Each row has a name. Each question is about the rows just above it. Places in a row count from 0.

X: [-0.88  0.27  1.29 -0.85 -2.29 -1.34 -1.59 -2.43 -1.00  4.45 -0.23  2.56
 -0.48  0.13  3.91 -0.13  1.92 -1.60  0.03 -0.43  2.82 -3.55  0.00 -1.82
 -3.76 -0.98 -1.08  6.89]
B: [ 1.05 -0.09 -2.01 -0.68  1.05 -1.50  1.58  0.29 -0.81 -0.81  1.40  6.25
 -0.66  0.92  1.58  0.14  2.58  2.10 -1.75  2.01 -2.17  1.58 -1.51 -0.72
 -2.96  0.89 -2.07  1.05]
M: [-0.93  3.91  0.02 -1.97  1.86 -3.57  0.95  0.60 -0.43 -6.05  1.75  4.71
 -1.06  0.54  0.10  3.95 -0.31  1.12  0.23 -0.14 -3.26  2.60 -2.36 -0.18
  2.11  2.34 -3.02 -2.51]
K: [ 2.09  0.27 -1.76  0.80  1.23 -1.78  2.54  2.73  1.46 -4.59  0.54  1.59
 -1.17  0.01 -4.71  0.52 -0.15  0.41 -1.11  0.29 -4.88  6.40 -1.30  4.21
  2.23  0.09 -1.94 -3.74]
H: [-1.19  1.44 -1.01 -2.13  1.94 -2.33  1.58  0.37 -0.75 -5.73  1.11  5.48
 -0.59  1.28 -0.01  2.90  0.03  2.69 -0.83  0.25 -3.50  2.46 -1.72 -0.68
  1.93  1.44 -2.79 -2.34]
Y: [ 3.25  0.83  2.05  2.97 -2.67 -3.56  0.21  1.69  4.02  3.67  0.21 -1.41
 -3.78 -2.84 -3.12 -0.24  0.83 -2.71 -1.73 -0.78 -0.91  1.81 -1.77  4.01
 -3.12 -3.42 -1.89 -2.31]
U: [-1.32  0.05 -0.85 -0.04  3.54  3.97 -0.16  1.62  0.07 -5.42 -0.42 -4.99
  2.63  0.29 -2.59  0.03 -4.35  1.48  0.00 -0.47 -1.01  0.36  1.53  0.50
  9.14  2.08  3.03 -2.98]
N: [-0.36  0.76  0.40  0.07 -0.71 -4.64  2.70 -0.62 -0.15  2.61 -5.07  0.84
 -1.83 -0.17 -4.41  1.56  1.02 -2.73  1.24 -1.08 -2.52 -2.58  1.76 -0.70
  5.48 -2.45 -1.25 -0.81]
T: [-2.49  0.98  1.22 -0.81  1.46 -0.74 -0.71 -1.51 -0.70 -0.04 -3.10 -2.97
  0.40  0.15  0.38  0.93 -1.24 -1.87  3.25 -1.04  0.48 -5.04  1.69 -1.46
  4.46  0.26  0.05  1.22]
L: [-0.80  0.27  2.56 -0.19 -1.03  1.64 -2.57 -1.75 -0.48  3.49  0.56 -3.85
  0.58 -0.50  3.43 -0.43 -0.49 -1.79  2.23 -0.77  5.21 -4.03  0.52 -1.39
 -2.89 -0.81  1.43  3.73]
Count of [1.58] in B: => 3
Times [-1.72] occurs in H: => 1

gabo: [ 0.13 -1.50 -2.75  1.08 -0.68 -0.77 -2.94 -1.36 -0.63  1.41  0.58  0.60
 -0.75  1.47  1.47  2.21  0.68 -2.18  1.31 -0.79  0.56 -0.69 -0.31 -0.59
 -0.72 -0.54 -1.39  0.56  0.15  0.62  0.33  0.62 -0.89  0.81 -1.17 -0.44
  1.99  0.17  3.14 -0.08 -0.42  2.14  0.75 -1.15  2.47  2.15  2.05 -0.26
 -0.58 -0.04  1.19  0.63  0.39]
luvup: [ 0.82  0.46 -1.96 -1.14  0.03 -0.77 -0.93 -0.54 -0.96  1.05 -0.67  0.66
 -0.25  0.58 -0.12  0.48  0.90  0.19  2.03  1.40 -0.76  0.93 -0.45 -0.27
 -0.71  2.02  0.30 -0.77 -0.33  0.13 -0.28  2.64 -0.89 -0.40 -0.83  0.82
  0.35 -0.14  0.13  0.87 -1.36 -0.52  0.17  0.28  0.32  0.62  1.05  0.81
  0.53 -0.58  1.13  0.27 -1.11]
revo: [ 0.14 -0.38  0.51  0.36  0.89  0.27 -0.87 -1.02  1.33 -0.18  0.06 -0.39
  0.50 -1.57 -0.54  0.03  0.42 -0.84 -1.32 -0.24  0.57  0.71 -0.05  0.37
  0.34 -0.03  0.46  0.78 -0.53 -1.55  0.54 -0.61 -0.69  1.77  1.48 -0.07
  0.46  0.53 -0.34  0.11  0.36  0.18 -1.52 -0.07  0.65 -0.68  0.10 -0.94
 -0.88 -1.27  0.47  0.07  0.48]
vur: [ 0.34  1.04 -3.39  0.74  0.53 -0.76 -1.23 -0.45 -0.75  0.44 -0.28  0.53
 -0.25 -0.28  0.15  0.89 -0.04  0.27  0.78  1.82 -0.31  0.69 -0.51  0.42
 -0.77  1.13  0.95 -1.11  1.57 -1.20  0.20  3.10 -0.85  0.21 -0.84  1.43
  0.25 -0.33 -0.50  0.56 -1.72 -0.19  1.16 -0.55 -0.44  0.33  2.07  0.16
  0.53 -0.52  1.02  0.73 -1.19]
Kug: [ 2.92  1.03  1.33 -2.27 -1.51  0.83 -1.61 -1.15 -0.69  1.11 -0.91  3.30
 -2.14  1.87 -0.74 -0.79  1.15  0.55  0.93  1.21  0.12 -1.59  2.24  4.29
 -0.49  1.29  1.40 -0.69  2.06  0.40 -1.12  1.82 -0.66 -0.34 -1.29 -0.84
 -0.79 -2.81 -1.89  1.00  0.41 -2.29  1.14  1.03 -0.73 -0.21  0.40  1.58
  0.30  2.22  0.85  0.82 -2.16]
Rogi: [-2.90 -0.04  0.35  0.76  0.57  0.11 -0.02  0.07  1.31 -1.03  0.31 -2.10
  1.76 -0.52  0.07  1.15  0.06 -1.22  0.21 -0.78  0.03  0.12 -2.14 -3.84
  0.51  0.09 -0.56  0.47 -0.72  0.24  0.36  0.54 -1.14  1.78  0.80 -0.11
  1.73  0.42 -0.23 -1.73  0.23  0.38 -1.41 -1.65  1.12  0.92 -1.25  0.05
  1.24 -1.55  0.61 -0.76  0.73]
gako: [-2.10  0.65  0.04 -2.58 -3.12  0.58 -2.26  1.63  2.01  1.11  2.47 -3.20
 -0.16  3.26  1.64 -0.65 -1.29 -6.58 -0.83 -1.93  1.34  1.18 -3.32  0.58
 -0.43 -0.84 -4.55 -1.78 -3.81 -0.75  2.81 -4.30  1.23 -1.54  0.67 -1.79
 -1.23 -5.41  3.80 -1.46 -2.54  5.16 -0.81 -0.58  6.55  1.11  2.30  2.88
 -1.54  0.72 -2.77  0.74  2.91]
[0.32] with +1 step of 0.01 on every entry: => [0.33]
Repeated in Rogi: => [0.07]
[ 1.15  0.06 -1.22  0.21] with +1 step of 0.01 on every entry: => [ 1.16  0.07 -1.21  0.22]

buvob: [-0.89 -0.89 -0.89  0.70]
feb: [0.52 0.11 2.25 0.38]
nadaz: [1.18 6.77 5.94 0.46]
sebe: [-0.08 -0.88 -4.38 -0.08]
bezek: [ 0.39 -2.03 -1.75 -0.90]
tido: [-1.46 -3.97 -4.89 -1.44]
rire: [5.94 6.77 5.94 5.94]
tik: [-1.43 -1.43 -1.43 -1.43]
nel: [ 1.23 -0.88 -1.73 -0.67]
namap: [ 0.71  4.77  0.11 -0.62]
Count of [-1.43] in tik: => 4
key -> tag
[-2.03] -> k872
[-4.38] -> k389
[5.94] -> k694
[0.40] -> k440
[-1.75] -> k153
[0.39] -> k106
[-1.74] -> k434
The tag of bezek, keyed by place 2: => k153
[ 0.71  4.77  0.11 -0.62] is in which row? => namap
How many times does buvob hold [-0.89]? => 3
Times [5.94] occurs in rire: => 3
Whose row is [-1.43 -1.43 -1.43 -1.43]? => tik
Repeated in sebe: => [-0.08]

laga: [-3.66 -1.64  0.70 -3.80 -1.27  6.20  7.33]
nogum: [-2.68 -0.26 -0.08 -3.91 -1.71  5.44  7.07]
Pekek: [-2.36 -0.57  0.49 -3.08 -1.18  5.76  6.74]
sizar: [-0.89 -0.25 -0.61 -3.15 -0.25  5.15 -1.01]
luko: [-2.57  0.08  0.46 -3.88  0.13  5.75  7.37]
Lisar: [-1.00 -1.00  0.20 -2.36 -1.00 -1.00  0.20]
Ratev: [-3.54  0.46 -0.72 -2.54 -0.28  6.02  7.08]
Table of tags by key:
[-2.36] -> k624
[-2.57] -> k848
[-3.54] -> k977
[0.46] -> k985
[-3.53] -> k505
[-0.89] -> k800
[-2.68] -> k15
[-0.72] -> k87
[-2.69] -> k369
Look up the entry of Ratev at place 0 in the table: => k977
[-2.36 -0.57  0.49 -3.08 -1.18  5.76  6.74] is in which row? => Pekek
Where does [-2.57  0.07  0.46 -3.88  0.13  5.75  7.37] differ from luko, and what was there? => 1, [0.08]
Which value appears more than once in sizar? => [-0.25]
How many times does Lisar hold [-1.00]? => 4

git: [-0.50  0.59  0.00 -0.33  0.31  0.23  0.04  0.75  0.81 -0.40 -0.01 -0.35]
Makug: [-0.99  0.71  0.02 -0.08  0.79  0.32  0.15  0.71  0.33 -0.15  0.11 -1.10]
fumob: [ 0.19 -0.12  0.00  0.08 -0.31 -0.17 -0.19  0.12  0.16 -0.03 -0.13  0.35]
rav: [ 0.03 -0.13  0.05  0.55 -0.24  0.08 -0.23 -0.01 -0.33  0.01 -0.18 -0.11]
mefu: [ 0.87 -0.91 -0.02  0.33 -0.29 -0.09  0.22 -1.60 -1.53  0.60  0.18  0.42]
Tiz: [-1.21  0.97  0.01 -0.23  0.73  0.18 -0.03  1.40  1.06 -0.37 -0.01 -1.00]
Fozim: [-8.26  1.77 -0.06  3.20  5.49 -3.65 -1.12  4.68 -2.48  4.58  0.72 -8.37]
pap: [-0.84  0.43  0.04  0.28  0.86  0.57  0.32 -0.04 -0.62  0.08  0.21 -1.38]
Kides: [ 0.91 -0.96 -0.06 -0.06  0.17  0.09  0.71 -2.29 -2.00  0.81  0.53  0.21]
vekel: [-1.14  1.15 -0.09 -1.34  1.06 -0.11  0.34  1.44  1.81 -0.36  0.30 -0.56]
pipuf: [-0.18 -0.18 -0.09 -0.52  0.98 -0.06  0.78 -1.14 -1.09  0.74  0.66 -0.61]
Table of tags by key:
[0.53] -> k430
[-0.01] -> k777
[0.00] -> k234
[0.52] -> k190
Join git by its entry at place 10: => k777
[0.18] with +1 step of 0.01 on every entry: => [0.19]
One entry of Fozim was changed: [-8.26  1.77 -0.06  3.21  5.49 -3.65 -1.12  4.68 -2.48  4.58  0.72 -8.37]. Where, and from what? => 3, [3.20]

nidu: [-3.01 -4.56  0.23  2.55 -0.01 -5.72 -1.17 -2.42  2.61  0.03 -5.55  1.27
 -1.40 -2.23 -0.18 -1.86 -0.25  2.78 -2.78  1.63 -2.30 -5.51 -2.94 -2.29
  0.79 -3.22 -2.78 -2.57 -4.48 -1.17 -1.90 -0.94 -1.21 -0.62  0.35 -2.46
  0.92 -1.85 -3.54  2.11 -1.50 -2.22 -3.78 -0.57 -1.53 -4.43 -0.85  1.26
 -0.14  1.85 -0.33  3.08 -2.99]
buzi: [-1.20 -2.69  3.28  1.88  1.96 -1.15  2.21 -3.20  1.37 -2.08 -1.13 -3.06
  2.68 -0.08  2.79  1.75 -1.63  0.21 -2.58 -0.39  1.00  0.64  1.77 -0.52
 -0.80  0.48  0.80 -4.32  1.18  0.48  0.83  0.29  0.73 -1.81 -0.91 -0.24
  1.20 -0.49 -2.14  2.52  2.55 -2.09  0.48 -1.49 -3.57  1.41 -4.23  3.06
 -3.02  3.35 -1.18  2.48 -3.76]
pid: [ 1.17  1.13  0.48 -0.17  2.56 -1.77 -4.32 -5.65  2.52 -0.03 -4.12  0.52
 -4.42 -4.24 -1.85 -4.67  2.34  3.69  2.86  5.08 -0.80 -3.99 -5.39  0.10
 -1.98 -1.53 -2.25 -0.65 -6.88  2.00  0.58 -1.94 -2.25 -1.96 -2.45 -5.54
  2.97  2.24  1.06 -1.61 -2.33 -1.49 -6.74  3.74 -1.85 -4.40 -2.43 -1.23
 -0.52  2.05  3.44  1.90  3.65]
bisis: [-5.67 -3.96 -0.23  0.83  0.56  1.58 -5.58  3.47 -5.41 -6.87 -6.21  1.47
  0.17 -5.86  3.47  4.68 -4.73  3.55  2.48  1.90 -6.26 -6.10 -5.68 -5.91
  2.94 -3.50 -5.86  3.59 -4.37  1.50 -4.66 -2.72 -3.26  1.43  3.47 -5.63
 -1.59 -3.43 -1.08  0.01 -4.73 -5.01 -0.90  1.88 -1.83 -5.99  1.22  2.29
  3.47 -4.56  5.58 -1.93 -1.68]
Lezor: [ 4.12 -0.93 -3.41 -1.27 -2.66 -2.70 -1.44 -4.09  1.10  0.88  0.14 -3.09
 -4.22 -1.35 -2.93 -4.69  0.00 -0.89 -4.09 -1.55  0.42 -1.28 -3.08  1.56
 -3.20  0.26  2.57 -2.57 -4.72 -3.98  2.09  1.27 -0.17 -2.14 -4.73 -2.73
 -3.52 -0.53 -2.06 -2.56 -1.34 -0.14 -3.96 -2.21 -2.18  0.30 -1.96 -1.37
 -1.25  0.44 -1.73  0.08  1.11]
sozo: [-0.84  2.85 -3.37  0.34 -2.31 -4.72 -2.44 -0.79  0.32  1.00 -3.11 -0.36
 -3.09  2.09 -2.57 -2.46 -2.86 -0.30  2.37  1.15  0.00  1.71 -1.65 -3.12
 -0.56  1.53 -2.86 -2.64 -1.86 -4.23  1.96  0.55  0.02 -1.22  0.22  0.13
  2.64 -3.79 -4.39 -1.03 -3.89 -0.93 -1.64  3.67 -2.28 -1.97 -1.57 -0.50
  2.31 -1.93  1.01 -0.43  0.56]
temod: [-1.88 -3.51  0.78  2.58  1.89 -3.83  1.18 -4.44 -1.04 -2.65 -3.70 -2.90
 -0.12 -3.54  0.59  1.58 -2.06 -0.99 -3.51 -1.85  1.58 -1.26 -3.29 -1.93
 -2.68  1.66  0.50 -2.88  0.07 -3.21 -0.60 -0.94  2.39 -3.83 -2.48 -4.55
 -0.13 -4.80 -3.58  3.10 -0.50 -3.67 -1.44 -3.23 -0.74  0.01 -3.08  3.85
 -3.74  3.06 -1.39  2.92 -3.43]
Rubam: [-1.20 -2.69  3.28  1.88  1.96 -1.15  2.36 -3.20  1.37 -2.08 -1.13 -3.06
  2.68 -0.08  2.79  1.75 -1.63  0.21 -2.58 -0.39  1.00  0.64 -2.29 -0.52
 -0.80  0.48  0.80 -4.32  1.18  0.48  0.83  0.29  0.73 -1.81 -0.91 -1.57
  1.20 -0.49 -2.14  2.52  2.55 -2.09  0.48 -1.49 -3.57  1.41 -4.23  3.06
 -3.02  3.35 -1.18  2.48 -3.76]
dova: [-0.01  2.22 -3.76 -1.94  1.52 -0.51  1.46 -1.83 -1.64  1.00 -1.99  0.94
  1.51 -0.56  2.05  0.55 -2.89 -3.12  4.00 -3.73  1.75  0.17 -0.08 -3.00
  0.32  2.41 -0.68  2.00  1.20 -0.10 -2.88 -1.63  3.80  0.51  0.51 -1.99
  2.60 -0.89 -1.94  1.97  0.11  2.76 -2.89  0.65  1.03 -0.15 -1.08 -2.66
  0.34 -1.91 -1.65 -1.76  0.07]
tonev: [-0.30  1.15 -2.19 -0.68  0.12  1.35 -0.11 -2.64 -3.91 -1.17 -0.86 -0.29
 -0.55 -4.34 -0.41  2.20 -1.28 -2.74 -0.53 -3.79  1.53 -0.14 -1.79 -0.43
 -2.30  2.38  0.06  2.55 -1.49 -1.94 -0.75 -1.47  1.34 -1.79 -2.02 -4.69
 -2.27 -2.98  0.08  0.52 -0.55 -1.67 -1.69 -1.90  3.03 -0.28  1.15  1.01
 -0.61 -0.77 -1.09 -1.81  0.83]
tipes: [ 1.04 -5.18  0.69  0.72  1.63  2.59  1.35 -0.76 -1.58 -2.66  0.82 -1.48
  2.31 -3.89  2.27  1.67  0.39  0.80 -2.84 -2.36 -0.76 -4.02 -1.82  0.80
  0.16 -1.16  0.47  1.82 -0.11  2.06 -3.35 -0.07  1.57  0.84 -1.44 -3.02
 -3.45  1.60  2.15  0.88  2.16  0.43  0.31 -4.75  0.20  1.21  0.39  0.11
 -3.31  0.58 -0.82  0.10 -1.91]
ded: [ 5.11  1.16 -0.35 -4.29  1.44  3.16 -2.56 -2.47 -5.31 -5.08  2.96 -6.73
 -5.50 -4.72 -5.48  0.41 -0.44 -3.76 -2.15 -0.83  2.89  3.31 -1.76  2.30
 -6.48  3.37  4.18  1.13  1.94 -3.30  2.54 -1.44  0.10 -5.77 -6.25 -4.71
 -5.69 -3.11  1.27 -4.72 -3.19 -3.60 -0.15 -3.32  0.17  4.20 -2.39  1.10
 -6.30  0.51  2.69 -0.87  3.75]
Which value appears more than once in Rubam? => [0.48]
Shift each entry of [-0.12] by +1 times 0.01: => [-0.11]
How many times does sozo hold [-2.86]? => 2
[ 1.41 -4.23  3.06] with -1 step of 0.01 on every entry: => [ 1.40 -4.24  3.05]
[-1.81 -0.91 -0.24] with +1 step of 0.01 on every entry: => [-1.80 -0.90 -0.23]
key -> tag
[-3.99] -> k328
[-2.07] -> k473
[1.50] -> k301
[-3.98] -> k30
[1.51] -> k156
[-2.06] -> k562
[-2.73] -> k416
[-2.74] -> k646
Join Lezor by its entry at place 29: => k30

tuk: [-0.78  0.76 -1.56 -1.59]
saz: [ 3.72 -2.24 -1.17  4.22]
Laba: [-2.83  2.90  0.36 -1.36]
budu: [4.23 4.23 4.23 4.23]
nok: [ 0.47 -3.49 -6.20 -0.57]
Rek: [ 3.61 -0.21 -1.11  3.61]
gim: [ 3.61 -0.21 -1.11 -4.11]
Zifu: [-3.91  0.22 -2.86  6.47]
Vuren: [ 0.38  4.24  3.71 -1.99]
pumar: [ 1.45 -0.28  0.29  0.10]
Which value appears more than once in Rek? => [3.61]
key -> tag
[-1.36] -> k956
[-0.28] -> k342
[0.29] -> k144
[-0.57] -> k459
[0.10] -> k759
Look up the entry of pumar at place 3 in the table: => k759
The row with [ 1.45 -0.28  0.29  0.10] is => pumar
Count of [4.23] in budu: => 4
Times [6.47] occurs in Zifu: => 1
Changed gim: [ 3.60 -0.21 -1.11 -4.11]. Place and old value: => 0, [3.61]

botu: [-2.84  0.91 -3.55 -4.00  0.04 -3.85  2.58 -0.77  3.01 -3.11  2.29 -6.66
  3.94 -4.83  4.84  4.11 -6.06 -3.80  4.24  2.56 -3.90  6.40 -3.73 -3.12
  2.63 -0.68]
silad: [ 0.48  3.02  2.53  2.68  5.44  3.96 -1.32 -4.64 -1.48  5.61 -2.28 -0.60
  1.24 -1.28 -2.86 -1.49  0.90 -2.50 -5.28 -2.23  4.08 -2.45  2.59  0.59
 -1.27 -4.71]
bif: [ 3.25 -1.42 -0.28  0.09 -1.62 -0.16 -3.54  1.87 -0.35 -0.64  1.07  4.48
 -3.64  3.74 -0.37 -0.63  1.87  3.35  0.25  0.59 -0.18 -0.90 -0.07  3.33
 -3.37  1.90]
[4.24] with +1 step of 0.01 on every entry: => [4.25]
[-3.80  4.24] with -1 step of 0.01 on every entry: => [-3.81  4.23]
tags:
[0.24] -> k836
[4.23] -> k903
[-5.28] -> k422
[4.24] -> k102
[0.25] -> k617
[-0.68] -> k750
Join botu by its entry at place 18: => k102

gir: [-2.01 -2.53 -3.06  3.70  6.58 -2.43]
vafuv: [-1.89  3.38 -2.10  7.83 -0.48  2.11]
Vasil: [-3.28  0.83  7.50  1.72 -1.76  3.56]
Zesur: [-1.83  3.70 -5.41 -0.84 -5.44 -0.14]
Duvam: [ 0.04  3.23  1.41 -6.10 -2.80  4.95]
vutin: [ 0.77 -1.24  6.30  0.01  4.14 -5.02]
Move every entry of [0.83 7.50 1.72] by -1 step of 0.01. => [0.82 7.49 1.71]
tags:
[-1.75] -> k755
[1.73] -> k753
[1.72] -> k771
[-0.84] -> k302
[-1.76] -> k738
Look up the entry of Vasil at place 3 in the table: => k771
Move every entry of [ 3.38 -2.10] by -1 step of 0.01. => [ 3.37 -2.11]
Which row holds [ 0.04  3.23  1.41 -6.10 -2.80  4.95]? => Duvam
[0.04] with -1 step of 0.01 on every entry: => [0.03]
Whose row is [-1.83  3.70 -5.41 -0.84 -5.44 -0.14]? => Zesur

